In the data rows, zero lies at 4.5, halfway between 4 and 5.
Here are some points, one per row:
[3 6 5 4 4 4 4 6 8 5 2 7 4 2 3 4 6 2 0 5 6 4 8 4 7 5 5 4 6 5 5 2]
[5 5 4 6 3 4 4 8 8 6 2 6 2 1 6 3 3 0 2 8 4 4 5 5 6 5 3 2 6 7 7 4]
[1 6 4 4 6 2 3 5 5 5 5 6 7 5 2 4 7 4 4 3 7 5 5 5 5 2 7 6 2 4 2 5]
[3 5 5 5 0 6 5 7 5 4 5 4 3 6 0 5 4 4 6 6 5 3 3 8 4 4 4 8 8 2 6 3]
[2 6 5 4 5 4 3 4 7 5 6 6 6 6 0 6 8 3 5 1 7 4 3 4 5 3 7 6 1 2 3 5]
[7 5 6 4 7 6 3 3 6 5 3 3 5 5 9 0 2 5 6 5 7 5 3 4 6 3 2 5 4 5 4 7]
[3 5 4 3 1 4 3 7 6 5 4 6 4 4 7 4 5 3 0 7 4 3 8 3 4 7 3 5 7 8 7 2]
[4 5 4 5 5 2 7 2 1 3 4 5 2 4 5 6 5 7 4 3 2 5 6 4 5 7 5 4 3 8 6 7]
[5 5 5 6 2 6 4 8 8 6 2 5 5 0 5 3 3 1 2 8 4 5 7 4 5 5 3 3 5 6 6 3]
[5 4 3 4 8 5 5 5 5 3 6 3 6 5 8 4 3 5 9 2 3 4 3 3 5 5 5 3 9 4 4 2]
[9 3 6 6 6 6 4 1 1 6 5 6 6 4 5 4 2 2 5 9 5 4 2 6 4 4 5 2 2 2 2 5]
[6 4 6 4 0 6 4 7 6 7 4 4 3 3 5 5 5 1 3 9 2 5 5 6 3 6 2 3 6 5 7 3]
[5 4 5 4 7 4 5 5 4 4 6 2 5 6 8 4 3 5 9 1 4 3 6 2 5 5 4 3 9 5 4 4]
[2 7 4 4 5 4 3 7 8 6 2 8 4 2 3 4 6 1 0 5 6 4 8 4 6 4 5 3 5 5 5 3]
[4 4 5 5 2 6 4 6 4 6 5 4 7 6 2 6 7 5 3 5 4 5 3 5 2 4 5 9 2 0 2 4]
[3 4 5 4 3 6 4 4 7 5 6 4 6 7 0 7 7 5 3 3 7 3 4 5 4 3 4 8 1 3 3 3]
[5 4 4 4 8 4 5 5 5 3 6 2 6 4 9 5 4 4 9 1 3 4 3 3 4 4 5 3 9 4 4 2]
[1 6 6 4 5 4 3 5 7 5 6 5 7 4 0 5 7 5 4 2 6 5 5 5 5 2 6 6 1 2 3 5]
[4 4 5 4 1 8 4 6 6 5 5 4 5 6 0 7 6 5 4 4 6 4 3 6 3 4 4 9 4 3 5 1]
[5 4 3 2 6 2 5 4 7 2 4 4 4 3 9 5 4 7 8 1 4 4 7 4 4 6 3 5 7 5 5 5]
[3 5 5 5 3 6 3 5 7 6 5 5 7 4 0 5 7 6 3 3 6 6 4 3 4 3 6 6 0 1 2 4]
[2 5 5 4 3 5 3 3 5 6 6 5 7 5 0 6 8 5 6 2 7 4 4 5 4 4 6 7 1 2 4 4]
[3 5 5 5 6 2 7 2 1 3 4 4 3 5 8 5 3 7 6 4 3 5 5 4 4 5 5 4 4 8 5 7]
[8 3 6 5 8 6 4 1 3 6 5 5 6 6 5 3 2 2 5 8 7 4 1 7 5 2 5 3 2 2 3 4]
[3 5 3 4 6 2 7 3 0 3 4 5 3 6 5 6 5 5 4 5 3 4 5 4 4 6 5 3 4 8 5 8]
[3 4 4 5 4 2 7 2 0 3 5 4 3 5 7 6 5 5 5 3 3 5 7 4 5 6 5 3 3 7 6 7]
[4 4 5 5 1 5 3 7 8 6 4 5 2 5 4 7 6 0 0 7 4 4 5 5 2 5 3 4 7 6 8 2]
[7 4 7 4 7 6 4 3 3 5 3 3 5 7 4 1 2 3 5 7 7 6 3 5 6 2 4 5 2 5 3 7]
[6 4 5 5 0 7 4 8 7 6 4 5 4 1 7 4 4 3 3 9 2 6 4 4 3 5 3 3 5 4 6 2]
[4 5 4 4 7 3 7 4 0 4 4 4 2 6 4 4 3 3 3 7 4 5 4 5 6 5 4 4 2 9 4 8]
[4 5 5 4 3 3 4 2 7 3 4 4 4 2 9 5 6 9 5 1 2 5 7 3 5 6 5 5 5 7 6 5]
[3 6 3 3 7 1 6 6 9 3 4 4 4 3 6 4 5 9 6 2 4 4 6 3 5 3 4 5 7 1 5 4]
[4 5 5 5 4 2 7 2 0 3 4 5 2 5 3 6 5 5 3 4 2 5 5 5 5 7 5 3 4 9 5 7]
[8 3 5 5 8 6 5 2 1 6 5 5 5 7 3 3 2 0 4 8 8 4 2 7 5 3 4 4 3 4 2 6]
[6 4 5 6 6 3 6 1 0 4 5 7 4 5 1 8 4 2 3 5 4 4 4 7 4 7 7 2 4 7 4 6]
[4 4 5 5 6 2 7 2 0 4 5 5 3 7 2 6 3 4 4 6 4 5 3 6 4 5 6 3 2 6 4 7]
[5 4 3 4 8 4 5 5 5 2 5 3 6 5 8 5 6 4 7 2 3 4 2 3 4 5 5 3 9 4 5 2]
[2 6 4 5 4 5 4 7 8 6 1 7 5 2 3 4 5 3 0 5 5 5 8 4 6 3 5 3 4 5 5 4]
[7 5 4 7 0 8 4 7 5 5 4 4 5 1 6 2 4 7 4 9 3 6 4 4 3 4 4 4 3 1 4 4]
[4 4 4 4 2 4 3 7 8 5 3 5 3 4 4 6 6 0 0 5 3 4 6 6 4 6 3 5 8 8 9 2]
[5 5 3 3 7 5 5 4 5 3 6 2 5 6 7 5 5 5 9 1 3 4 3 3 5 5 4 4 9 2 4 2]
[4 5 4 2 6 2 5 3 9 3 6 3 3 4 7 7 4 9 8 1 4 4 6 3 5 4 3 5 6 2 5 4]
[4 5 5 5 6 2 5 6 4 4 4 4 3 4 7 4 2 9 6 0 3 4 7 4 5 6 3 3 7 7 5 6]
[7 4 3 4 7 4 4 5 6 2 4 4 6 4 9 4 6 5 6 2 3 4 3 5 4 6 6 3 9 5 5 2]
[4 5 2 6 1 8 3 5 4 6 6 5 6 4 1 3 7 9 5 6 7 4 5 5 3 3 4 7 1 1 3 3]
[6 4 6 5 0 7 4 7 7 6 3 5 4 2 4 4 4 2 2 9 2 5 6 5 3 6 3 4 5 5 8 2]
[6 5 6 5 7 6 5 3 1 5 4 3 4 8 4 1 2 2 3 8 6 6 2 4 6 3 4 5 2 7 3 8]
[5 4 5 4 5 4 5 4 2 5 3 3 3 7 7 1 1 7 5 5 6 6 6 3 6 4 3 5 3 9 4 7]
[6 4 5 3 7 2 6 1 0 4 5 6 3 5 2 6 4 5 4 2 5 5 4 6 5 6 6 3 2 6 4 8]
[4 4 4 4 5 4 4 6 3 5 5 3 4 5 7 5 3 6 8 0 4 3 7 3 5 6 4 3 8 6 5 4]
[4 3 5 5 0 7 3 6 6 5 6 4 5 7 0 7 7 4 4 4 5 5 3 6 3 4 6 8 3 1 4 2]
[5 4 3 6 5 4 4 7 3 4 5 2 4 6 7 5 5 6 8 1 4 3 5 5 4 6 5 2 9 6 5 1]
[5 4 3 3 7 3 5 4 6 2 5 2 6 4 9 5 5 7 8 2 3 4 4 4 4 5 5 5 9 3 5 3]
[5 5 3 8 0 7 3 8 5 5 6 5 4 2 3 2 5 6 7 8 3 5 2 6 3 6 4 4 3 0 5 4]
[5 5 6 3 7 4 7 1 3 4 5 3 2 7 6 3 2 6 6 6 5 6 5 3 6 3 3 6 1 4 5 7]
There is one direction along which these points spread out most. Take the direction at right angles to it along which they spread out most. Go by this last direction. How far along it is each point below, from 0 to 99? 50 is the average, and the first point above lies past it. One standard deviation of the points above along it is 16.
[4 5 7 5 5 3 4 1 3 2 4 4 3 5 9 3 3 5 6 3 4 5 5 3 6 5 4 4 4 7 5 9] >> 42
[4 4 4 4 4 3 4 5 6 4 4 4 4 3 9 3 3 8 7 0 4 5 8 3 6 6 3 4 7 6 5 6] >> 66
[8 3 6 5 8 5 5 1 0 6 5 6 4 6 1 5 2 0 3 8 6 5 1 7 4 4 6 3 3 4 3 6] >> 17
[6 3 5 6 5 3 5 0 0 5 6 7 5 3 4 8 4 3 5 5 3 4 5 6 3 6 7 1 4 3 3 5] >> 35
[3 4 5 4 1 8 5 5 6 5 6 4 6 6 0 6 6 6 4 3 7 4 4 5 3 3 4 8 2 3 4 2] >> 45
[4 4 2 3 7 3 6 6 7 3 3 4 6 3 9 4 5 9 6 4 4 5 4 4 4 3 5 5 8 2 5 3] >> 66
[3 6 5 7 3 6 2 8 6 4 5 6 6 2 2 3 7 6 4 6 5 5 2 4 5 3 6 5 0 0 3 7] >> 43
[7 3 5 5 8 5 5 3 0 5 4 5 4 7 4 2 1 3 4 7 7 4 3 6 5 4 4 4 3 7 3 7] >> 23
[3 4 5 4 2 6 3 4 6 5 6 4 7 7 0 7 7 5 3 3 6 4 4 4 3 3 5 9 2 2 3 3] >> 42
